(in the rows, 128 means zero)
One turn sends every row of this set to another row. A few are shown first. Where does it send the rows asked after them?
bava: [139 129  98 100 112 121 154 135 122 144 139 124 115 147 139 121 135 138
 150 135 114 104 116]
fuf: [115 128 135 141 123 102 137 108 139 125 124 127 148 117 124 154 100 120
 161 128 157 145 102]
Rek: [138 138 116  74 132 126 130 125 130 141 126 113 120 153 111 110 118 134
 130 149 108 106 115]
Fotiv: [129 126 153 145 143 128 130 123 109 104 137 130 144 147 116 119 150 112
  91 128 165 113 115]
talil: [130 146 147 118 125 126 131 164 114 114 157 165 131 110 107 132 113 133
 103 109 163 132 122]
nos: [134 130 121  71 136 113 139 117 119 152 127 119 123 152 116 112 117 133
 135 138 114 119 128]
Bemak: [146 113 123 152 152 143 121 145 102 107 143 111 134 128 129 133 141 103
  90 135 125 112 121]
miki: [139 125 107  84 136 107 140 137 127 140 159 121 116 124 102 112 144 125
 132 127 115 108 132]
neb: [137 144  97 130 121 170 113 163 128  97 136 142 128 115 135 143 101 134
 112 145 127 117 118]
mogam: [135 139  71 133 133 143 109 154 116  90 122 129 130 118 122 134 114 119
 102 134 106 136 117]
dep: [115 133 110 115 138 146 126 111 124 111 128 163 152 122 139 137 106 139
 122 131 165 148 155]
pep: [122 156 131 124 118 108 126 158 114  93 135 155 134 129  90 113 130 126
  91 107 151 135  99]
letod: [132 113 124 156 141 142 141 115  97 115 122 126 145 153 159 136 136 118
 110 133 147 124 126]
loz: [128 121 110 143 135 120 118 127 145 116 130 106 138  98 119 160  97 108
 154 144 123 136 105]
soze: [123 137 145 139 124 106 120 134 151 109 141 118 138 104  92 145 108 110
 142 134 148 125  86]
rukil: [146 118 112 143 125 109 126 151 135  79 105 117 115 115 111 140  99 104
 116 145 124 156 141]
nuz: [137 139 133  76 125 114 142 134 120 149 133 121 117 156 112 109 119 137
 132 136 115 108 109]
begi: [126 137 111  85 120 119 140 106 144 129 137 130 127 150 111 103 147 139
 140 141 139 101 123]
Miba: [137 135 143 140 112  99 130 145 144  73 106 131 119 129  93 125 110 111
 111 139 155 147 123]
vudid: [112 136  96 125 131 116 138 113 103 109 108 158 150 142 141 130 116 135
 121 113 151 162 135]
Kezap: [135 123 128 145 111  99 146 133 127  90  93 136 124 137 130 140  98 118
 130 135 150 164 137]

Rek turns into nuz
bava turns into miki
loz turns into soze
Where do these go?
rukil turns into Miba
Fotiv turns into letod
talil turns into dep
mogam turns into pep

One turn sends every row of this set to another row. A few are shown first. Where does it send the rows asked after them?
resi: [168 147  60 126 149 154 115 116 128 112 101 133 115 135 153 115 124 104
 126 126 127 145 116 143 153 106 175 128]
Paba: [183 117 105  95 127 159 144 117 133 105 107 140 124 131 149  98 110 147
 179 147 144  86 104 130 140 119 115 107]
vas: [168  96  77 128 141 134 147 100 128  93 100 134 131 117  88 122 125 129
 138 135 138 121  68 135 132 118 138 155]
Naru: [154  86  85 126 110 149 130 106 120 105 104 132 135 115 136 125 149 125
 142 139 144 123 163 141 141 114 108 110]
vikuv: [147  81  75 117 154 132 160  85 110 135 102 142 107 138 141 106 153 119
 154 138 143 130  56 124 134 124 153 119]
Lofis: [166 135  52 106 147 137 111 113 124 144 102 132 116 141 101 131 143  94
 157 137 157 108  89 144 141 112 115 134]
bak: [134 157 121 109 144 128 135 113 125  81 107 135 116 118 101 114 117 119
 142 142 145 143 119 131 140 122 146 103]
gugo: [160 161  69 119 143 156 107 117 118  91 101 133 116 133 144 108 129 110
 149 144 152 123 106 134 140 113 173 149]
kesen: [135 161  95 106 150 150 150 106 152 144 105 151 117 121 144  97 126  69
 137 146 162 119 110 132 126 109 158 118]
melot: [151  89  71 119 131 142 148 111 136  96 106 126 133 122  94 135 120 130
 139 131 154 129  81 151 133 119 117 150]
mido: [146 153 101 135 138 111 150 122  99 111 112 114 124 104 130 138 133 142
 111 136 146 147 123 147 142 115 142 128]
pitun: [125 169  73 130 153 139 148  89 134 108 106 123 124 106 175 113 146 122
 142 154 152 116 135 128 153 114 143 113]
dubaz: [132 148 107 141 147 119 167 120 109 117 108 118 137 120 185 104 127 122
 130 152 162  99 106 131 134 115 134  99]
Pipoz: [119  75  65 114 148 139 157  93 121 144 107 124 112 134 144 121 145 128
 145 135 151 140  70 139 139 124 134 112]
Fikup: [170 120 120 115 143 147 116 107 123 157  85 111 117 141 129 112 150  97
 127 148 148  81 131 125 132 108 108 117]
Dek: [185  92  91 143 127 137 130  90 112 108  98 150 132 111 128 105 151 118
 135 138 116 118 148 123 147 112 137 105]
Rabu: [154  59 111 126 134 144 181  79 117 137 106 126 108 137 140 117 130 102
 138 148 139 118 101 138 140 109 118 126]
von: [196 122  94 109 141 116 136 109  92 155  92 136 115 145 140 106 158 136
 154 130 122 106 119 121 143 112 143 110]
Dobok: [138 143 121 132 161 125 161 108 125 106 106 147 132 130 170  86 121 109
 138 150 158 112 109 128 129 116 148  81]
Nalub: [144  72 124 128 146 143 166  67 114 125 106 137 109 127 122  99 125 111
 151 163 143 105  93 121 134 115 130 128]
Voler: [148 166  81 121 149 140 150  83 136  96 105 149 116 126 171 101 140  96
 163 145 145 118 128 122 156 117 147 103]
folo: [128  73 110 134 134 144 171  79 109 136 109 109 116 118 134 118 126 126
 140 163 152 103  98 132 137 113 113 138]
Rolir: [117  89  74 109 144 140 151  92 114 125 104 123 110 133 133 110 147 128
 168 149 159 115  56 122 133 129 135 123]
Reraf: [148 126 102  78 136 141 126 119 117 127  84 113 118 146 120 104 152 137
 172 149 143  91 126 117 131 117 126 106]
zufa: [166  96 128 137 144 138 171 107 126 105 106 135 120 102 139 112 120 135
 133 136 144 119 110 135 134 112  97 168]
girog: [180 150 107 107 118 117 164 128 106  89 105 130 109 137 131 132 135  94
 138 122 134 142 109 139 148 115 138 119]
ris: [147 163  76 117 128 139 162 118 135 158 106 127 118 119 163 115 126  67
 132 136 148 110 101 134 142 106 142 127]
Kog: [146 135 108 121 141 127 179 125 125 112 103 128 129 141 188 106 128  94
 132 138 154 113 111 139 137 112 132  84]
defuz: [118 125  94  94 124 156 140 108 151 133 117 134 122 149 145 130 111 110
 139 116 143 139  82 158 147 120 123 140]
Fofut: [157 158  69 124 142 136 165  95 129 111 107 135 118 126 192 120 154 102
 142 138 150 129 137 139 154 111 141 116]
goti: [212 105  98 113 144 148 163 116 121 127 104 138 126 123 170 106 137 160
 134 142 138 105 109 143 130 109 141 124]
Siba: [144 129 104 120 159 142 138  85 141 142 111 155 123 131 136 105 120 123
 116 122 117 142  70 142 144 115 169 142]
Tezil: [167 116 124 121 150 145 109 102 124 163  93 130 118 143 130 111 145 104
 127 146 162  97 143 135 126 110 107 114]
zol: [168  84  73 130 142 135 148  99 136 107 106 143 130 124  94 129 117 125
 130 121 135 143  81 152 141 116 130 139]
dosiv: [175 132  57 117 169 132 113 106 120 151 100 137 117 130 104 127 158 110
 134 143 161 118  94 147 128 107 139 144]
Betod: [155  94 134 130 157 147 168 102 146 101  97 132 119 101 125 102 114 130
 126 138 127 121 111 128 136 110 109 147]
manob: [136 153  55 122 132 158 104 125 127 108 111 121 119 132 152 126 112 115
 144 132 151 136 120 150 153 113 148 134]
bife: [164 105  93 126 114 147 128 100 108  87  91 124 137 105 123 109 161 126
 148 158 138  90 141 115 134 116 128 128]
padis: [157 106  95 111 151 161 143 114 149 132 105 120 132 110 149 106 109 174
 134 148 133 108 123 143 142 111 125  94]
Lufur: [130 169  85 133 145 133 144 104 127 162 117 144 124 104 153 106 121  97
 133 149 170 113 107 135 129 113 149 135]
noke: [145 109  92 102 151 131 124 112 116 163 100 128 123 137 137 117 147 159
 141 134 148 131 150 146 134 113 126  97]
rufam: [140 148 100 106 130 144 144 104 121 121 108 126 126 133 145 117 136 126
 139 138 147 104  57 135 133 120 149 179]
zilo: [176 122 119 134 147 136 109  98 111 169  95 125 119 136 132 108 141 106
 129 144 148  87 130 125 138 111 109 116]
milil: [153 127  55 107 169 143 108 106 143 151  96 130 116 133  92 127 142 101
 135 139 144 122  99 146 139 107 130 117]
vobo: [164  95 125 128 135 143 171 108 138 103 103 133 117 111 132 111 106 117
 142 127 125 118 106 130 149 113  87 146]

bak turns into mido
vobo turns into Betod
Where do these go?
Paba turns into padis
Tezil turns into zilo
Kog turns into Dobok
Lofis turns into milil
vas turns into melot
gugo turns into manob
noke turns into von
Rabu turns into Nalub
Fofut turns into Voler
Lufur turns into ris
Siba turns into rufam
bife turns into Naru
vikuv turns into Rolir

One turn sends every row of this set to another row. A few are shown first. Where does it send the rows asked after them?
Bago: [128 125 156 114 144 137 157 144 149 146 101 112 116 110 125 125 103 141]
Ged: [124 123 159 126 141 135 122 115 123  85 105 106 100 147 111 142 135 130]
sozav: [ 92 111 149 109 101 148 150 137 158 145 108 131 103 142 129 143 130 141]
toso: [133 126 148 116 116 130 187  94 164 138 122 137  84 146 137 127 117 125]
Povid: [133 155 158 117 136 147 146  98 102 117 134 118 129 166 129 109 145 153]
Nivap: [152 101 112 133 155 126 151  92 138 157 109 121 109 141 133 147 113 125]
Mudim: [139 105 148 128 130 142 153 134  99 149 130 117 130 153 137 146 120 167]
Gev: [111  89 137 163 149 145 141 114 139 139  94 119 112 168 132 139 142 140]
Resa: [ 95 112 145 107 120  89 147 102 138 136 113 127 131 155 138 142 161 143]
fivo: [116 124 153 115 166 114 143 129  94 122 118 118  85 155 169 116 151 120]
kimas: [ 97 126 140 126 115 154 135 139 132 142 124 162  98 131 159 124 129 120]
pog: [158 122 139 136 149 116 115 100 128 110 114 147 102 126 136 144 125 143]
tezu: [119 153 141 135 150 118 135 119 164 116 117 144 143 130 141 136 134 133]
vetu: [116 130 153 100 187 132 156 123 149 138 123 138 119 161 130 114 134 118]
Kaban: [132 126 175  83 156 150 131 107 145 152 140 129 107 136 139 140 122 130]
vubek: [145 115 140 114 169 144 137 114 130 154 108 116 145 135 125 121 159 140]
teki: [117 161 152 115 139 141 124  93 156 120  98 112 100 132 146 151 150 117]
Kube: [146 118 151  84 105 150 153 128 141 151 120 124  95 149 136 113 139 122]
dur: [102 104 135 127 128 141 155  78 110 141 105 123 113 159 169 150 162 144]
Buleg: [115 136 145 141 161 136 165  92  94 151 130 112 112 129 164 120 115 149]
Risid: [115 126 148 120 185 136 119 119 135 125 115 140  89 151 168 113 135 129]
Rup: [127 134 167 109 140 118 145 107 151 104 106 119 107 164 148 104 170 149]
Kipaf: [101 135 158 106 137 135 174 101 145 154  98 114 115 150 128  88 143 134]
Vog: [110 137 147 125 105 125 117 136 111 126 120 135  94 117 151 137 154 124]
Lopok: [141 125 155 111 117 136 147 113 140 142  96  84  99 146 175 119 155 149]
vusil: [126 117 145 141 171 109 151 103  97 133 114 118 131 167 149 112 152 140]
Gutuz: [120 116 137 122 151 138 134  87 116 173 141 145 107 129 119 128 123 143]
bubis: [108 138 166 127 107 124 137 103 138 138 112 106  99 148 128 127 119 177]
Bub: [165 130 144 129 115 114 150  85 113 107 127 112  99 144 137 144 129 136]
muf: [131 143 135 117 122 123 183 125 118 109 121 138  78 157 148 123 113 129]
mal: [115 129 149 143  93 136 148 132 101 108 110 114 117 132 144 133 126 146]
gono: [107 121 133 143 143 139 119 128 119 147 116 127 126 121 118 157 111 135]
bolel: [124 129 160 117 103 131 164  65 142 129 118 111 104 151 154 146 154 135]
dudu: [ 94 113 112 124 127 134 113 128 105 147 108 132  98 133 154 134 132 128]
zefog: [122 128 157 115 149 156 171 115 110 131 115 136 127 137 160 138 120  87]
Runu: [145 150 127 145 121 134 145 106 110 128 106 104  99 121 149 101 137 148]
Monu: [126  96 136 127 131 103 153 111 146 173  99 138  90 159 140 139 136 125]
guse: [129 136 139 115 154 154 157  84 168 141 111 121 115 126 144 144 118 109]
Kevi: [144 119 130 124 142 141 166  87  96 132 120 101 130 147 156 151 124 112]
sibi: [114 118 173 124 152 119 139 120 137 138 122 141  83 155 172 118 171 133]
gemo: [101 118 169 137 140 140 190 133 129 118 123 133  98 147 119 134 136 118]
firi: [115 125 126 113 133 122 161 130 113 112 113 127 147 171 157 121 114 120]

Gev turns into firi
Nivap turns into Kevi
Where do these go?
zefog turns into pog
Buleg turns into Runu
bubis turns into Kipaf
kimas turns into Risid
gono turns into vusil

One turn sends every row of this set to another row. A few are shown first. Where does it send the rows asked after them?
foruk: [120 121 108  97  91 141 140 102 110  85 124 156 131 126 123]
Depo: [ 94  98 118  93 126 127 115 111 114 128 132 160 123 128 130]
sosi: [128 104 109 158 114 133 150 128  95 108  88 123 145 138 154]
Tepi: [129 132 113  88  94 150 136  94 140  98 114 145 121 131 136]
vuv: [129 113 113 160 128 137 150 132 117 129  93 128 146 136 168]
Mevi: [125 122  72 151 145 132 140 105 127  95 108 103 116 130 141]
nelat: [118 117  76 151 158 129 133 107 131 111 111 106 113 130 145]
feso: [112 131 117 133 115 163 100 142 107 147 123 111 113 116 135]
ralik: [118  93 114 158 129 128 139 131  94 123  92 124 141 140 156]
siza: [122 121  75 152 154 132 136 107 134 107 111 106 114 129 146]
Bisa: [115 112  77 151 158 127 130 106 125 108 111 105 112 131 141]
Lagak: [125 147 113 135 103 172 113 140 116 135 121 111 119 113 140]
Timep: [110 125 116 133 112 159  97 141  93 138 122 109 113 117 129]
nitif: [123 137 112  98 107 149 144 107 146 115 131 163 133 122 144]
vez: [133 111 109 161 114 137 155 129 104 110  88 125 146 136 159]
nili: [105 109 123  85 127 137 113 101 140 135 121 148 112 134 140]
ziges: [122 104 114 159 133 132 144 133 114 134  94 129 144 136 166]
kigo: [126 141 110 134  91 169 113 136  97 116 117 107 118 116 128]
rimeb: [125 124  74 152 149 133 139 105 133 101 109 105 115 130 145]
Zut: [114 106 114  85  96 137 120  93 109  92 112 141 114 137 120]
vut: [118 140 115 135 111 169 107 142 114 145 123 112 116 114 140]
Gudop: [122 118  72 151 146 129 137 104 120  93 108 103 114 131 138]
Gozo: [125 135 107  98  94 148 146 104 131  95 126 160 135 123 134]
zusaf: [102 112 120  95 129 134 121 112 134 139 136 163 125 125 141]
dosus: [126 122 111  86  90 145 132  93 122  87 112 142 118 135 127]
zoso: [ 98  98 116  93 114 127 119 107  99 108 129 156 123 130 121]
Pemu: [116 124 120  87 120 145 123 100 153 131 121 149 117 132 146]
Muna: [108 105 110  94  99 132 129 104  97  90 126 155 127 129 117]
repop: [134 115 110 160 119 139 154 130 113 119  91 126 147 135 164]
gazas: [119 112  73 151 150 126 133 105 117  96 108 103 113 132 137]
gole: [115 110  75 150 154 125 131 105 119 102 109 104 112 133 138]
guv: [105  97 118  84 110 131 112  97 109 106 115 142 111 137 123]
Sevo: [112 127 116  97 122 143 133 111 147 132 134 164 130 123 147]
negiz: [125 133 116  88 105 150 132  97 152 116 118 148 119 130 145]
koma: [128 148 110 135  94 173 116 137 108 123 119 109 119 114 134]
Gamum: [112 124 113 132 103 159 101 139  86 127 119 106 113 118 124]
peti: [119 131 111 134  96 163 107 136  86 117 118 105 114 117 124]
munuf: [118  98 116 159 134 128 140 133 103 132  93 127 142 137 161]
tipom: [100  98 122  85 122 131 107 100 122 124 120 144 111 137 131]
Natem: [123  96 111 158 121 129 144 129  90 113  89 123 143 139 152]

nelat turns into Bisa
nili turns into tipom
Where do these go?
repop turns into vuv
kigo turns into koma
zoso turns into Muna

